Look-ups in named tables: a row name and a column name give one cell, copied from the table.

Gikan =
,Mab,Vezibog,Mudemaz,Mar,Vib,Kadi,Kinoba
Gid,113,221,160,212,142,134,177
Peb,100,188,238,210,37,120,108
Rikudi,170,96,215,143,78,166,77
Mele,206,94,168,95,178,184,144

What is the Mab of Gid in Gikan?
113
What is the Mab of Peb in Gikan?
100
What is the Kinoba of Peb in Gikan?
108
What is the Mar of Rikudi in Gikan?
143
What is the Kinoba of Gid in Gikan?
177
What is the Kinoba of Mele in Gikan?
144
What is the Kinoba of Rikudi in Gikan?
77

Mozekin =
,Pagagav,Pib,Reluka,Duko,Regize,Boz
Bog,128,82,109,99,87,138
Lelas,81,140,89,171,69,167
Bebimu,98,129,85,135,106,152
Rik,95,165,135,109,148,61
Rapo,30,175,185,102,206,65
Bilus,86,134,112,192,89,181
Bem,80,155,152,65,152,86
Zutuv,26,167,196,78,210,46
Dolure,71,107,179,71,128,105

What is the Boz of Bilus in Mozekin?
181
What is the Boz of Bog in Mozekin?
138
What is the Regize of Lelas in Mozekin?
69
What is the Pib of Rapo in Mozekin?
175
What is the Duko of Lelas in Mozekin?
171
What is the Reluka of Zutuv in Mozekin?
196
What is the Regize of Dolure in Mozekin?
128
What is the Regize of Rik in Mozekin?
148
What is the Pagagav of Bebimu in Mozekin?
98
What is the Boz of Bebimu in Mozekin?
152
What is the Reluka of Bog in Mozekin?
109
What is the Reluka of Bebimu in Mozekin?
85
What is the Pib of Lelas in Mozekin?
140
What is the Pib of Rik in Mozekin?
165
What is the Pagagav of Rik in Mozekin?
95
What is the Regize of Bog in Mozekin?
87
What is the Reluka of Rik in Mozekin?
135
What is the Reluka of Dolure in Mozekin?
179
What is the Pib of Bog in Mozekin?
82
What is the Boz of Lelas in Mozekin?
167

Bazogu:
         Neziga  Bufev  Rebedul     Sis   Ganak    Lesu
Nasodem  -17.15   2.25     8.14   10.15   31.88   -2.43
Vekig    -24.36  12.08    11.47   -6.90   57.29  -15.91
Lodage     7.18  45.93   -10.36  -62.33   -7.72  -53.71
Fafugor  -50.90  46.36    29.51  -45.62   21.04  -30.55
Tevig      5.69  26.29   -11.08   -3.26   49.16  -36.02
Sazela     4.62  18.51    -3.61   18.46   42.37  -16.47
Bub       -3.15  55.80   -18.04  -56.43   19.93  -76.12
Mipipun  -44.84  88.23   -21.25  -98.15  -10.69  -93.97
Kal      -18.36   7.94    27.81  -17.82    2.76   11.62
Fab       16.41   5.10    11.24   -0.61  -11.14   13.51
Dokenam  -56.05  84.61    28.78  -80.01   57.40  -74.41
Kekefif   20.86  19.78    18.41    3.67    6.21   17.68

Lesu of Nasodem: -2.43
Ganak of Kekefif: 6.21
Rebedul of Lodage: -10.36
Bufev of Tevig: 26.29
Lesu of Sazela: -16.47
Sis of Nasodem: 10.15
Neziga of Lodage: 7.18
Neziga of Fafugor: -50.90
Sis of Fafugor: -45.62
Neziga of Dokenam: -56.05
Ganak of Fab: -11.14
Ganak of Lodage: -7.72

Dut:
,Nopot,Kasiku,Zinimal,Rav,Ganiz,Zazi,Defa,Rir
Dum,136,251,102,137,162,193,173,106
Dipami,138,221,69,102,91,203,179,116
Gosuz,184,173,83,164,156,101,170,145
Silasap,146,223,199,208,247,36,149,126

Dum, Nopot: 136
Gosuz, Zinimal: 83
Gosuz, Defa: 170
Dum, Defa: 173
Dipami, Kasiku: 221
Dipami, Defa: 179
Dipami, Ganiz: 91
Dum, Ganiz: 162
Dipami, Zinimal: 69

Bomef =
         Kigid  Folimin  Vobuk  Papizan    Gog  Kemute  Vitupa    Mit
Safepo   67267    16277  33001    58096  43543   32860   35928  69948
Zekoram  22202    53634  42696    48475  70463   28186   55919  22704
Nuposor  66577    19236  24252    28955  23115   53329   57802  46648
Padepi   43295    47272  38395    54265  35302   48169   58923  65251
Razega   19471    60623  50573    63693  65091   28711   63808  25853
Sovafum  49395     9245  35660    28892  15890   32410   71748  54997
Lari     45471    52462   2577    53110  59046   65962   43955  23009
Vul      65473    20810  21365    86273  29011   77226   45241  92115
Doru     46412    75693   8002    64356  33482   76448   53190  31444
Zaliki   42268    51668  43262    30468  72908   43965   48354  50731

Kemute of Padepi is 48169
Gog of Nuposor is 23115
Kigid of Razega is 19471
Gog of Razega is 65091
Folimin of Padepi is 47272
Mit of Zaliki is 50731
Papizan of Sovafum is 28892
Vobuk of Zaliki is 43262
Vobuk of Vul is 21365
Mit of Safepo is 69948
Kemute of Lari is 65962
Gog of Lari is 59046
Vobuk of Lari is 2577
Which row has the largest Vobuk? Razega

Daparem =
	Kol	Kem	Tizi	Kib	Vubi	Vid	Rutir
Tiviz	21	25	-27	-8	-8	21	-19
Rov	-12	55	7	-11	-27	-13	-12
Fusenu	-7	22	4	-7	-28	-5	-20
Duru	-22	32	12	-10	-38	-18	2
Mela	20	41	-11	-4	-25	3	-23
Faz	-22	29	-4	-3	-29	-17	-3
Lavo	14	33	-36	-1	-19	6	-20
Sipog	-12	11	-37	16	-46	-1	-26
Dut	-13	47	-29	1	-38	-4	-11
Bito	-1	50	39	-17	-24	-9	-4
Gisapo	9	24	-24	8	-28	7	-25
Sebener	-4	22	-68	7	-38	3	-11
Mas	15	12	-41	-2	-14	10	-16

What is the Kol of Bito in Daparem? -1
What is the Vid of Sebener in Daparem? 3
What is the Kib of Bito in Daparem? -17
What is the Tizi of Lavo in Daparem? -36
What is the Vubi of Duru in Daparem? -38
What is the Tizi of Duru in Daparem? 12
What is the Kib of Faz in Daparem? -3
What is the Tizi of Dut in Daparem? -29

Bamidas:
|  | Rogapas | Rulak | Fisupeb | Zomupa | Sodule | Mune | Tanizo | Lural |
|---|---|---|---|---|---|---|---|---|
| Nasiku | 54600 | 46064 | 50593 | 49370 | 43199 | 48383 | 44886 | 39812 |
| Relidi | 47223 | 48906 | 48710 | 48773 | 38585 | 45766 | 49979 | 48334 |
| Zes | 66981 | 48187 | 61490 | 41218 | 53751 | 61247 | 41978 | 18584 |
| Giz | 46227 | 46343 | 30106 | 55908 | 20790 | 46386 | 39779 | 77872 |

What is the Rulak of Giz in Bamidas?
46343
What is the Sodule of Giz in Bamidas?
20790
What is the Rulak of Nasiku in Bamidas?
46064
What is the Tanizo of Nasiku in Bamidas?
44886
What is the Rulak of Zes in Bamidas?
48187
What is the Lural of Relidi in Bamidas?
48334
What is the Mune of Zes in Bamidas?
61247
What is the Zomupa of Giz in Bamidas?
55908
What is the Tanizo of Giz in Bamidas?
39779

